In the rows, zero is written as 128.
These are runs of 8 systems, one row a step. Runs of the same system follow the same rule from any start.
seq 1, k304, 11 rows:
[[138 143  82 157 140 136 114 152 147  98 127 163  82 111 153  90 117 204
  146 133]
 [132 182 177 137  88 131  92 135  94 113 136 152  84 136  92 124 101 178
  151 124]
 [106 141 119 134  40 157 132 139  78 108  97 129 122 143 156 126 101 134
  100 167]
 [164 158 153 125  84 161 126 187 106 181 122 146 166 128 181 134 121 111
  146 117]
 [140  97 168 128 103  92 131 120  91 144 105 136 165 150 140 130  79  55
  115  98]
 [177 123 112 125 129 108 198 138 137 105 121 106 189 135 139 128 167  82
   93 111]
 [135  95 127 108 200 103 115 141 148 160 106 153 170 157 105 153 171 132
   94  86]
 [126 109  97 130 175  71 167 106 178 129 113 158  68 127 111 101 133 129
  107 124]
 [117 174 142 103 146 126 154 123 150 136 150 111  73 117  64 143 185 174
  118 135]
 [ 42 127  94 107 128 152 103 115 127 161 109 122  65 117 138 153 131 159
  109 151]
 [111 174 132 139 110 151 125 134 145 164 148  97  75  79 172 113 110 121
  188 132]]
seq 2, k824 (11 x 20):
[[162 159 187 111 103 122 148 191 175 127 146  99 134 109 152  97 151 140
  153 109]
 [127 126 120 101 131  39 119  91 122 152 146 160 164 121 120 172 124 106
  127  99]
 [131 147  70 110 133 121 180 143 177 121 125 100 158 148 138  71 140 177
  151 141]
 [ 94 111 132 144 129  96 118 152  96 179 140 172 138  60 114 150 153 162
  153 132]
 [116 119  47 138 168 133 156  68 117 126 110 144 103 166 102 112  98 140
  123 153]
 [ 90 125 160 168 105 185 137 171  96 126 111  95 101  88 111 102 158 159
  137 143]
 [112 100 120 153 151 148  82  80  94 149 107 160 101 142 132 176 103  72
   95 119]
 [154 153 163 143 121 190 135 138 159  86 117  78  92 166 128  77 115 117
  135 131]
 [128 124 196 133  92 111  81 127 115 125 140 127 143  99 128 183 153  72
  109 103]
 [167 142 103  85 139 130 126  99 193 113 130 117 152 198 157 122 108 100
  119 126]
 [143 131 189 111  95  94 133 178 157 123 168 124 152  77 133 119 153 158
  166 131]]
seq 3, k632, 11 rows:
[[125  85 112 136 200 120 158 105  97 121 155 144  57  80 116 140 125 130
  126 131]
 [120 140 108  75 172 159 151 126  77 116 135  78  83 154 127 143 111 174
  107 105]
 [ 84 112 146 139 140 154  90 179 103 117  94  87  93 101 175 122 123 152
  115  82]
 [138 199 117 144 124 117  68 125 132 112 118 113 119 135 164 143 104 132
  141  61]
 [121 176 173 142  52 121 108 152 144 102 109  90 168 144 116  94 127 137
  148 114]
 [139 139 143 167  53 117  85 123 157 111 116 171 177 119 136 148 155  90
  107 148]
 [166 134 132 116  96 124 137 114 172 162 147 185 166 163 120 112 108 115
  165 183]
 [143  71 143 132 116  95 195 110 131 117 158 151 136  92 102 114 142  94
  130 181]
 [144  83  87  81 177 140 167 105  97 148 148 150 140 148 126 173 132 123
   92 155]
 [101  65 113 111 207 134 162 154 111 161 119 121 102 117 140  98 102 155
  142 118]
 [119 142  93 138 194 102 137 117  88 110 127  98  81 106 120 147 134 141
  104  57]]
seq 4, k348, 11 rows:
[[158 112 103 172 151  79 156  92 100 142 150 182 148  97  98 121 106 102
  165 128]
 [187 177 118 134 133 123 164 131  72 108 130 134 157 163  77 133 139 153
  110  95]
 [115 106 131 170 128 158 129 151  87 145  72 174 116 140  91 134 161 130
   67 134]
 [158 159 139 135 158 131 130 107 160 154 120 176  38 154 118 131 122 103
  102 121]
 [116 161 194 109 109 123 151 154 129 117 113  67  74 126 126 124 149 114
   95  86]
 [ 83 117 118  95 101 133  96 130 144 145 107 116 116 125 194 180 144  98
   73 127]
 [104 128 114  87 165 118 122 132 201 190 127 100 127 137 169 112 114 120
  168 111]
 [100 124 121 131 116  64 135 100 159 103 152  76 167  77 126 131 156 108
  161 112]
 [120 146  61 104 113 135 102 105 133 115 139 118 213 155 125 157 146 170
  135 148]
 [ 97  97 103 168 148 152 129 115 145 148 120 144 150 127  74  84 138 159
  175 175]
 [161 159 125 162 115 133 136  70 116  84 178 145  95 109  76 133 123 131
  155 170]]
seq 5, k377 (11 x 20):
[[164 178  79 122 129 128 155 110 154 104 114 139  69 153 159 143 139 111
   68 115]
 [105 141 182  90 108 126 131 178 145 172  84 115 119 162 136 130 154 122
   77  98]
 [106 118 101 129 111  60 153  95 172 135 110 130 108 100 164 143 140  65
   93 117]
 [122 174 118  73 123 123 150 139 186 187 132  86 170 154 135 128 164 126
  144 119]
 [ 70  82 132 138 113  73 133 100 129 146 112 115 181  99  91 133 155  98
  134 139]
 [123 154  53 136 156 148 130  90 176 159 155 123 152 115 122 136 161 142
  176 158]
 [ 87 112 182 135 135 146 114 119 110 155 136 115 142 123  43 114 144 155
  171 154]
 [121 115  85 171 130 165 114  71 116  74 159 125 101  87 115 147 138 126
  136 177]
 [127 138 175 124 143 219  84 153 122 134 145 105 102 139 126 123 123 164
  163 143]
 [124  83 177 159 116 126 102 109  95  63 141 113  80  91 139 123  85  94
  128 124]
 [183 159 126 108 126 176 101 147 139  83 156  97 130 148 193 132 107 136
  136 113]]
seq 6, k396:
[[104 109 148 132 140 124 132 131 157  61 124  63  96 136 115  70 108 157
  139 114]
 [134 129 111 114 137 129  91 162 123  70 132 126 131 121 152 167 176 179
   68  99]
 [135 148 122 111 100 120  80 156 165 127 106 157 129 174 183  98  73 163
  137 115]
 [139 161 136 147  58  59 135 141 132  94 148 154 128  78 122 123 141 157
  136 134]
 [147 158  95  98  79 127 140 125  65 151 119 157 186 167 129 160 113 132
  103 140]
 [133  89 126 172 103 126 163 151 112 175 109 179 149  99 142  87 103 100
  168 159]
 [169 150 120 133 166 105 182  95  91 167 164 150 114 104  89 164 142  93
  141 115]
 [103  97 120 128 166 159 174 107  97 151  87  88 136 178  84  90 109 103
  123 130]
 [123  84 135 161 196 149 138 150 152 144 116 133  94  90 123 131 190 113
  101 111]
 [127 157 149  87 180 124 101 100 178 143 122 103  70 182 121 137 112 116
  119  87]
 [ 63 117 155 129  96 116 123 136 175  85 101  66 108 120 119  94 159 145
  104 133]]
seq 7, k348 (11 x 20):
[[191 133 126 166  96 140 175 108 138  96 136 132 129 125 162 116 119  48
  121 148]
 [172 111 192  89 128 167 148 162 114 145 139 116 180 161 118 142 146 101
  115 130]
 [126  38 122 122 172 116 157 105 129 113 108 135 132 145 133 123 115  77
   83 135]
 [178 123 128  79 200 107 162 149 153 127 175 140 104 123 127 146 159 159
  118 113]
 [ 70  91 148  94 152  75 114 129  99 104 115 111 119 130  87 140 130 174
   93  96]
 [104 146  50 119 142 108 118 133 144 125 121 162  82 109 164 139 132 192
  107 132]
 [ 84 177 155 125 114 101  94 143 134 179 128 131  96 112 102 116 117 180
  179 106]
 [ 92 172  85 167  57 108 123  98 109 104 101 111 119 109 150 122 102 111
  131 128]
 [146 185 123 137  84 185 121 155 132 188 121 131 166 132 158 134 140 120
  167 145]
 [116 108 149 176 109 135 130  85 130 148 101 111 159 136 107 102 108  41
  160 134]
 [208 146 108 134 132 160 169 117 145  96 155 113 161 138 140 139 160  75
  117 140]]
seq 8, k824:
[[ 80 106  73 108 170 138 117 132  79 126 131  90 152 104 133 162 155 180
  113 108]
 [106 112  90 153 188 147  84 148 129 130 101 151  75 125 155 111 103 179
  133 103]
 [120 174 135 175 109 124 104 120  92  86 116 146  54 110  97 124 112 159
  116 113]
 [ 92 163 122 141  56 144  96 112  97 110  73 109 136 167 131 142 120 113
   76 120]
 [147 136 159 144  75 160 113 165 159 159  90 161 125 150 187 108 112  82
  119 138]
 [189 148 184 130  91 107 156 113 125 143 151 165 129 140 110 125  99  71
  145 142]
 [150 113 133 103 107 112 188 117 123 110 138  80 212 149 110 123 142  84
  124 137]
 [150  85 127 106 177 131 144 165 152 170 143 129 191 114 150 139 171 120
  137 116]
 [153  96 122 116 217  90 139 116 150 130 164 156 112 123  85 117 133 163
  154 117]
 [ 87 127  97 125 154 109 146 120 118  85 139  87 115 103  77 132 175 190
  107 124]
 [ 55 120  85 117 151 146  80 136 132 157  90 125  95 125 148 153 147 172
   95 122]]
seq 9, k722 (11 x 20):
[[105 179 141 129  74 103 145  99 180 116 121  75 152 140  88 106 156 113
  142 139]
 [ 92  91 120 121  88 146 122 123 121 134 130 120 185 102 135 175 182 103
   93 171]
 [136  94 133  93 141 136 135 109 193 177 158 159 137 147 140 117 110 106
  166 190]
 [127  80 142 144 162 115 188 114 122  96 164 101 118  86  78  95 147 124
  156 155]
 [146  96  98  97 178 169 119 118  64 109 163 123 164 146 121 160 113 167
  132 137]
 [126  79 124 158 170 136  93 145 141 105 104 155 107 146 148  74  67 154
  153 121]
 [164 168 130 180 159 126 101 116 109  84 151 146  70  94 107 149 139 140
  131  86]
 [139 187 126 123  77 135  90 121 100  85 113 114 145 185 116 128  95 163
  116 114]
 [111 120 144 172  57 125  93 162 131 114  84 165 114  98 179 131 132 106
   91 132]
 [169 194 164 113  78 101 140 120 152 168 156 165 103 125 132 155 133  93
  140 137]
 [117 128 145 109  61  89 202 145 103 118 115  91 177 131 111 100 132 113
  122 142]]
seq 10, k632 (11 x 20):
[[130 140 140 106 114 101 208 134  84 148 123 142 100 128  80 143 157 128
   81 135]
 [ 69  92 114  98 135 145 135 116 104 186  82 137  98 156 143 141 106 105
   84 138]
 [132 148 117 128 170 126 170 139 155 184 113 112  70 115 168 109 122  92
  138  89]
 [100 159 161 110 140 110 134  99 118 138 127  47 127 128  95 148 143  88
  131  71]
 [ 89 131 109 138 127 167  95 127 175 125  82  68 161 155 147 131 170 105
   99 112]
 [134 161 147 163 149 145  72 130 197 167 138 141 133 114 116 132 168 124
  177 114]
 [117 148 130 142 109 122 115  63 170  83 166  99 127 131  71 116 135 126
  168 164]
 [136 119 129 126  98 193 134 142 147 101 158 126 138 110 121 148 187 151
  108 199]
 [130  91 130 121 149 162  89 111 117 150 175 170 109  99 148 150  94 137
  174 180]
 [168 122  99 120 146 136 178 120 105  74 178 104 103  98 149 103  88 142
  162 147]
 [137 102 146 111 133 155 131 165  37  96 146 106 162 109 135 160 137 158
  105 110]]
seq 11, k396 (11 x 20):
[[119 120 126  73 138  99 136 119  97 112 153  57 188 134 122 155 130 132
  136  96]
 [111  81  75 125 160 142 112 151 158 137 119 121 204 129 158 101 138 168
  158 136]
 [146 143 128 128 175 111  86 125 158 147 173 178 120 116  99 136 141 190
  176 127]
 [ 98 150  97 129 114 119 114  73 118 102 123 145 109 167  59 122 105 180
  127 166]
 [122 121 129 163  93 192 132 157 101 118 109 167  96 115 122 132 158 159
   91 183]
 [150 143 150 136 119 147 109 117  97 146 134 171  51 120 170 152  79  86
  118 120]
 [136 159 133 152  88 123 185 111 105  95 118  68  94 109 142  97 105  76
  133 119]
 [148 118 139 136 137 144 144 165  74 113 115  86 182 112 153 150 159  93
  100  74]
 [157 102 107 139 175 103 112 135 172 144 106 134 176 151 172 104 107  92
  149  78]
 [152 141 147 126 149  67 146 126 186 109 153 118 158 132  70 104 166 151
  154 110]
 [104  95 119  88 135 108 112 119 129 117 113 151 173 183  80 148 145 169
   77 149]]
seq 12, k722, 11 rows:
[[108 168 122 115 172 149  95 146 154 170 102 100 144 157 113 148 180 151
  112  72]
 [ 64 137  96 122 137  97  96  86 194 143  84 107 119 157 115 128 147 118
   98 109]
 [ 92 161 103 127 118 165 119 105 189 134 133 104  96 113 117 148 200 138
  113 167]
 [ 66 116 145  94 102 151 104  73 148 146 142  86 124 139  98 141 122 112
  144 182]
 [102  88  96 128 114 153 139 100 151 107 164  96 129  80 169 124 126 109
  163 192]
 [141 101 160 131 151 169 104 116 118 135 190 109 157 103 118 130 117 121
  207 155]
 [150  76 106 156 150 106 115  98 116  69 157 121 183 112 129 109  87 119
  170 128]
 [186 110 122 181 156 161  90 156 114  82 148 171 170 121 123 123 140 165
  146 126]
 [159 117 156 161 129  99  80 107 117  84 123 194 128 161  83 120  91 141
  121 117]
 [169 151 115 161  88 122 143 146 110  63 119 182  96 129 125 121 131 164
   79 142]
 [142 154 192 114  74 140 117 156  75 139 116 175  89 152 121 142 102 145
  100 135]]
seq 13, k456 (11 x 20):
[[105 162  93 164 121 123  94 124 170 111 105 154  71 128 131  94 113 183
  138 132]
 [140 207 160 114  66 101 112 131 117 145 150 162  96 130 101 144 119 166
  142 133]
 [ 95 132 129 110  34 115 126 120  99 130 111 132 127 131 173 130  79 112
  116 164]
 [157 133 131 135  93 151 148 185 117 170 139 143 140  79 206 128 126 113
  155 136]
 [174  99 149 133 132  88 155 130  87 133 146 136 194 120 142 121  92  79
  161 105]
 [156  91  80 150 152 147 182 145  91  79 111 106 183 127 142 118 153 121
   92 119]
 [146  82 143 158 200 146 107 160 111 141 102 167 150 145  99 137 160 137
   96  93]
 [137 120 107 149 171  88 155  94 169 113  95 158  90 171  79  92 128 128
   98 118]
 [118 164 149  91 123 128 154 136 141 132 122 125  69 150  81 151 178 159
   65 135]
 [ 65 116 164  91 115 109  92 105 154 173 109 129  65 137 141 148 112  98
  107 132]
 [115 175 124 103 110 112 153 126 192 159 147  83  89  99 173 120 135 102
  162 123]]
seq 14, k377 (11 x 20):
[[105 175 115 125 116 129 103  68 117 192 141 110 126 125 132 157  94  81
  182 125]
 [106 128 124 156 135 163 155 113 113 109 107  40 165 139  97  84 129 102
  157 116]
 [158 116 133 186 164 161  75 109 123 117 139 139 177 106 113 164 169  86
  140 107]
 [143 103 149 140 169 154  96 102 191 107 130 144 115 181  95  84 100 129
  152 146]
 [179 105 178 140 124 133 156 150 135  57 169 134 119 104  96 124 167 145
  108 158]
 [134 102 138  78 109 149  73 128 137 109 154 173 114 151 166 170 110 153
   95 171]
 [113  86 145  97 127 116 166 177 127 125 137 118  79  99 178  87  93 159
  138 143]
 [144 164 129  86 105  79 132 128  68 129 168 122 125  97 159 177 100 132
  139  93]
 [ 88 130  82 113 119 113 113 138  96 125  81  94 167 163 161 107  79 158
  129  94]
 [150 145 109 195 146  96 136 162 104 147 102 149 155  89 135 113 143 128
  150  66]
 [152 187 106 152 117 107 107  85 136 141 103 169 144 190  80 120 107 123
  137 110]]
seq 15, k456:
[[126 115 104 134 177 187 134 116 142 181 129 154  74 114 147 155 156  99
  109 152]
 [127 127 189 111 167 125 163 109 145 152 140  90  86 144  88  91 101 100
  173 114]
 [113 132 121 119 126 127 141  88 118  63 158  62  86  96 129 160 154 108
   97 130]
 [102 144 150 113 158 183  52 142 131 143 116  84 128 152 154 152 121 139
  138  85]
 [119 135 140 167 116  85  88 115 198  79 135 116 133 104 128  89 123 130
  175 110]
 [158 196  96 102  93 136 103 111 131 103 158 133 170 152 118 171 152 164
  124 136]
 [ 80  87 148 123  76 148  78 149 123 133 102 150 171 150 125 109  98 161
  138 173]
 [164 129  85 153 124 125 142 128 156 148 156 199 113  87 161 117 120 143
  169 177]
 [161 135 148  86 119 125 182 127  59 152 154 134 145 158  96 123  83 145
  156 146]
 [ 99  53 109 145 125 136 158 138  66  93 119 126 109  82 153 121 107 125
   97 154]
 [167 139 119 152 200 156 127 158  95 168 124 150  91 118 159 136 116 124
  139  71]]
seq 16, k304 (11 x 20):
[[159 157  90 141 162 138 170  91  80 145 151 132 164 131  64 151 155 127
  144 131]
 [ 95  76 100 151 193 175 145 127  98 147  83 124 119 153  98  96 125 143
  117 133]
 [177 141 129 164 187 171 143 130 122 117 149 148  47 107 136 126 131 115
  129 115]
 [125 148 169  99 146 173 103 104 120  98 127  78  74 188 101 130 108 135
  105 116]
 [119 113 140 124 105 170 104 166 163  83 119 107  92 111 198 131 146 125
   86 146]
 [150 167 169  89 101 111  64 136 175 140 154 139 126 141 171 156 103 124
  151 109]
 [ 91 102 157 109  54  64 125 120 153  87 123 108 160 121 140 108 104 117
  124 148]
 [149 145  94 118  91  95 134 142 138 131 161 151 207  93 142 162 173 144
  133 143]
 [ 97  97 105 120 145  78 124 119 113 178 113 162 186 144 100 113  95 154
  170 121]
 [147 113  98 176 140  95 205 120  86 119 134 155 123  80  90 100 137 127
  142 137]
 [137 160 102 126 175 174 145 115  63 160 124 122 135 159  69 150 147 160
  121 115]]

Which system made each run below?
seq 17 (2 x 20):
[[ 77  62 159 138  92 112 104 134 112 155 107 144 146 105 155 107  77  99
  155 142]
 [197 164  85 149 142 165 179  98 123 127 156 141 105 124 147 136 126  84
  135 152]]
 => k824
seq 18:
[[ 62 117  88 153 155 154 134 140 112 185  89  91 143 108 138 101 129 136
  165 110]
 [141 150 127 205 157 139 115  95 105 133 135 128  94  84 117 130 124  80
  166  91]]
 => k304
seq 19:
[[155 152 114 169 160 211  91 114  81 111 119 108 144 162 112 134 114 124
  137 104]
 [155 102 143 216 148 147  88 118 143  70 112 143 119 119 123  95 119  96
  129 108]]
 => k396
seq 20, 2 rows:
[[128 110 164  84  67  72 137 149 126 139 154 131 198 113 151 126 106 126
  156 137]
 [132 100  95 114 110  65 157 127  87 132 138 143 211 100 136 146 123 128
  133 123]]
 => k304
seq 21:
[[ 87  74 153 171 117 118  79 126 105 133 129 133 189  79 106 127 131 126
  166 136]
 [178 155  39 162 142 141 137  92 142  95 133 162 149 151 124 126 128 139
  127 147]]
 => k632
seq 22 (2 x 20):
[[178 149 168 164 148 166 136 126 150 159 167 149 111  99 107 118 137  98
  189 147]
 [118 104 138 130 134 111 120  60 112  89 153  95 175 141  60 146 132  96
  143 141]]
 => k824
seq 23:
[[188  75 149 107 168 152 169 183 133 139 155 167 132 133 160 105 118 136
  134 153]
 [142  70 181 105 155  61 142 125  90 106 149 145 125 123 105 132  94 114
  119 101]]
 => k348
seq 24, 2 rows:
[[146 157  60 120 169 119 143 143 162 123 108 108 124 157 173  91 104 159
  142  82]
 [116 165 148 170 107  85 111 165 101 143 124 153 126  76 107 123 145 171
  156  84]]
 => k824
seq 25, 2 rows:
[[100 115 139 118 140 154 102 157 163 154 102 159 150 173  84 116 164 188
  112 157]
 [114 103 128 155 121  97 159 108 145 119 144 175  62  69 106 127 152 127
  120 176]]
 => k377
seq 26, 2 rows:
[[167 112 125 186 152  95 180 143 135 108 123 130 158  82 111 101 174  94
  136  97]
 [170 127 128  96 190 115 140 115 123 144 116 139 168 198  89 146 135 116
   97  82]]
 => k396
seq 27 (2 x 20):
[[ 91  98 148 150  92  89 120 110 114  99 105 158 126 144  69  86  92 165
  137 158]
 [168 163  77 155 105 172 160 144 109 111 152 157 113  88 154 141 161 155
  124 166]]
 => k377
seq 28 (2 x 20):
[[107  94 168 167  93 129 118 110 164  80 120 120  85  95 139 125 149  69
   89 155]
 [162 149 151  55 119 163 115 136 172 122 162 109 114 169 177 147 115 133
  122 146]]
 => k348
seq 29:
[[153 173 136 118 135 127  88 118 126  73 135  71 143 159 141 150 121 120
  116  60]
 [143 154 133 134 102  92  64 164 176 106 116 132 174 132 172 131 135 145
  128  79]]
 => k824
seq 30, 2 rows:
[[133 101 141 162 146 153 173 172 126  94 111  97  77 101 151  61 116 137
  135 119]
 [151 158 154 119 144 124  83 118  72 110 142 122 120 130 121 199 137 114
   91  71]]
 => k632
seq 31 (2 x 20):
[[112 107  80  94 158  71 103  70 184 107 146 143 137 150 122 152 119 136
  118 134]
 [ 86 154  99  78 139 147 139 151 148 161 130  99 134 145 109 117 157 213
  140 147]]
 => k456
seq 32 (2 x 20):
[[125 117 122 156 189 211  82 106 141 113 118  94 120 151 115 146 159 111
  115 119]
 [136 133 168 155 163 145  83 105 192  92 137 116 101 153  81  97 132 138
  153 124]]
 => k456
seq 33:
[[115 112 120  98 146 103 125 151 153 105 111 130 160 180 100  75 106 207
  137 126]
 [116 113 113 154 107  90 151 159 124 121 127 178 101  61 142 150 178 151
   88 144]]
 => k824
seq 34:
[[175 189  82 112 120 112 121  98 142 110 140 149  95 152 164 166 114 113
   96 105]
 [101 128 191  82  81 124 125 192 125 133  97  96 157 159 133 100 123 161
  115 113]]
 => k456
seq 35, 2 rows:
[[122  92  98 169 136 143 149 128  96  87 100 111 104 125 165  72  61 118
  139 125]
 [210 176 155 143 145 148 127 165  84 130 145 138 144 132 140 152 132 120
  131  71]]
 => k377
seq 36:
[[ 97 157  81 116 110  97 133  72 110 104 122  74 112 124 151 156 114  92
  100 102]
 [101 156 121 149 130 143 111 167 170 143 105  71 172 116 145 108 178 143
  150  88]]
 => k304
seq 37:
[[ 81  71 112  99 205 125 138 117  92 141 137 105 100 109 110 157 144 146
  105 110]
 [113 138  69  98 190 155 118 116 151 142 135 107  94 158 149 110  96 180
  158 122]]
 => k722
